[[  4 -18 -61]
 [  2 -15 -65]
 [  3 -34 -59]]
->
[[  4 -18]
 [  2 -15]
 [  3 -34]]

[[-20  47  37  53]
 [  8  -5  -8 -15]
 [-21 -31 -33 -37]
 [  1 -50 -50 -57]
 [-41  78  77  76]]
->
[[-20  47]
 [  8  -5]
 [-21 -31]]

[[-43  52 -22]
 [ 57 -38 -70]
 [ 46 -21 -46]
 [ 38 -27   8]]
->
[[-43  52]
 [ 57 -38]
 [ 46 -21]]

[[ 10  52 -72]
 [-68  86 -46]
 [-41  82 -60]
 [ 54 -49  22]]
->
[[ 10  52]
 [-68  86]
 [-41  82]]

[[-55 -28]
 [ 11  40]
 [ 79  58]
 [ 11  -6]]
->
[[-55 -28]
 [ 11  40]
 [ 79  58]]

[[-65 -35]
 [  4  84]
 [ 59  78]
 [  9 -64]]
->
[[-65 -35]
 [  4  84]
 [ 59  78]]

[[ 20  35  33 -16]
 [ 36  60  33  10]
 [ 37  58  33  14]
 [ 32  20  39 -67]]
->
[[20 35]
 [36 60]
 [37 58]]
---
[[-25 -60 -13]
 [-15 -10  47]
 [-65 -38   2]
 [-20  -1   1]
 [-21   7  33]
 [ 69  42  55]
 [ 77  21  24]
 [ 32  16  21]
 [  4  11  74]
 [-61 -49 -10]
 [ 80  -1  33]
 [ 57  23   3]]
->
[[ 80  -1  33]
 [ 77  21  24]
 [ 69  42  55]
 [ 57  23   3]
 [ 32  16  21]
 [  4  11  74]
 [-15 -10  47]
 [-20  -1   1]
 [-21   7  33]
 [-25 -60 -13]
 [-61 -49 -10]
 [-65 -38   2]]

[[ 12  10   9  30 -19  12 -24   3 -13]
 [-24 -32   6 -15  38  30   1   0   0]
 [ -4 -35 -12  11  13  29  16 -38 -17]
 [ -8 -41 -14  25  -4  24   9 -39  -4]
 [ 26  35 -40 -19 -12  11  11  35  -1]
 [ -6  -3  24  14  -5  27 -33  -5   1]
 [ 22  10  19  68  -1  -5 -15  20   6]]
->
[[ 26  35 -40 -19 -12  11  11  35  -1]
 [ 22  10  19  68  -1  -5 -15  20   6]
 [ 12  10   9  30 -19  12 -24   3 -13]
 [ -4 -35 -12  11  13  29  16 -38 -17]
 [ -6  -3  24  14  -5  27 -33  -5   1]
 [ -8 -41 -14  25  -4  24   9 -39  -4]
 [-24 -32   6 -15  38  30   1   0   0]]

[[ 35  31  17 -21 -27  21  -3 -21 -14 -14  30]
 [ 28  10  13   6 -24  21  -7  -6   2  12  -2]
 [  6  -3 -19  -5  -4  -8  54  14  25  21   5]
 [-43 -19  -7  25  -7 -18 -36 -13  -4 -13 -61]
 [ 20  11 -34 -24  29  -2  37  31  35   6   5]
 [ -5  11 -20 -22  61  23   3  35 -10  12  -9]
 [ 21  13   5 -37 -21  26   3   2 -12   9  13]]
->
[[ 35  31  17 -21 -27  21  -3 -21 -14 -14  30]
 [ 28  10  13   6 -24  21  -7  -6   2  12  -2]
 [ 21  13   5 -37 -21  26   3   2 -12   9  13]
 [ 20  11 -34 -24  29  -2  37  31  35   6   5]
 [  6  -3 -19  -5  -4  -8  54  14  25  21   5]
 [ -5  11 -20 -22  61  23   3  35 -10  12  -9]
 [-43 -19  -7  25  -7 -18 -36 -13  -4 -13 -61]]

[[ 49  21  -6  21   1  21]
 [-15 -28 -77  50  35 -34]
 [-13 -47 -38  54  28 -29]
 [ 37  23  18  26 -12  29]]
->
[[ 49  21  -6  21   1  21]
 [ 37  23  18  26 -12  29]
 [-13 -47 -38  54  28 -29]
 [-15 -28 -77  50  35 -34]]

[[  6 -12  -7  13 -36  24   7   7  31 -25  12  25  16  -5]
 [ 71 -69 -33  -6 -24 -15   2  48  46  26  24 -13 -53 -36]
 [-73   2 -16   9 -22 -22  12 -27  69 -43  72  24  41 -22]
 [  0  -6  -8  13 -26  22  10  12  31 -29  15  20   5  -2]
 [ 41 -19  -3  -7  48  23  51 -31  71  20 -28  28 -60 -23]]
->
[[ 71 -69 -33  -6 -24 -15   2  48  46  26  24 -13 -53 -36]
 [ 41 -19  -3  -7  48  23  51 -31  71  20 -28  28 -60 -23]
 [  6 -12  -7  13 -36  24   7   7  31 -25  12  25  16  -5]
 [  0  -6  -8  13 -26  22  10  12  31 -29  15  20   5  -2]
 [-73   2 -16   9 -22 -22  12 -27  69 -43  72  24  41 -22]]

[[  1 -12 -22  10  30   1]
 [-16 -22   7 -44 -86   9]
 [ 23 -23 -17  13 -11 -10]]
->
[[ 23 -23 -17  13 -11 -10]
 [  1 -12 -22  10  30   1]
 [-16 -22   7 -44 -86   9]]
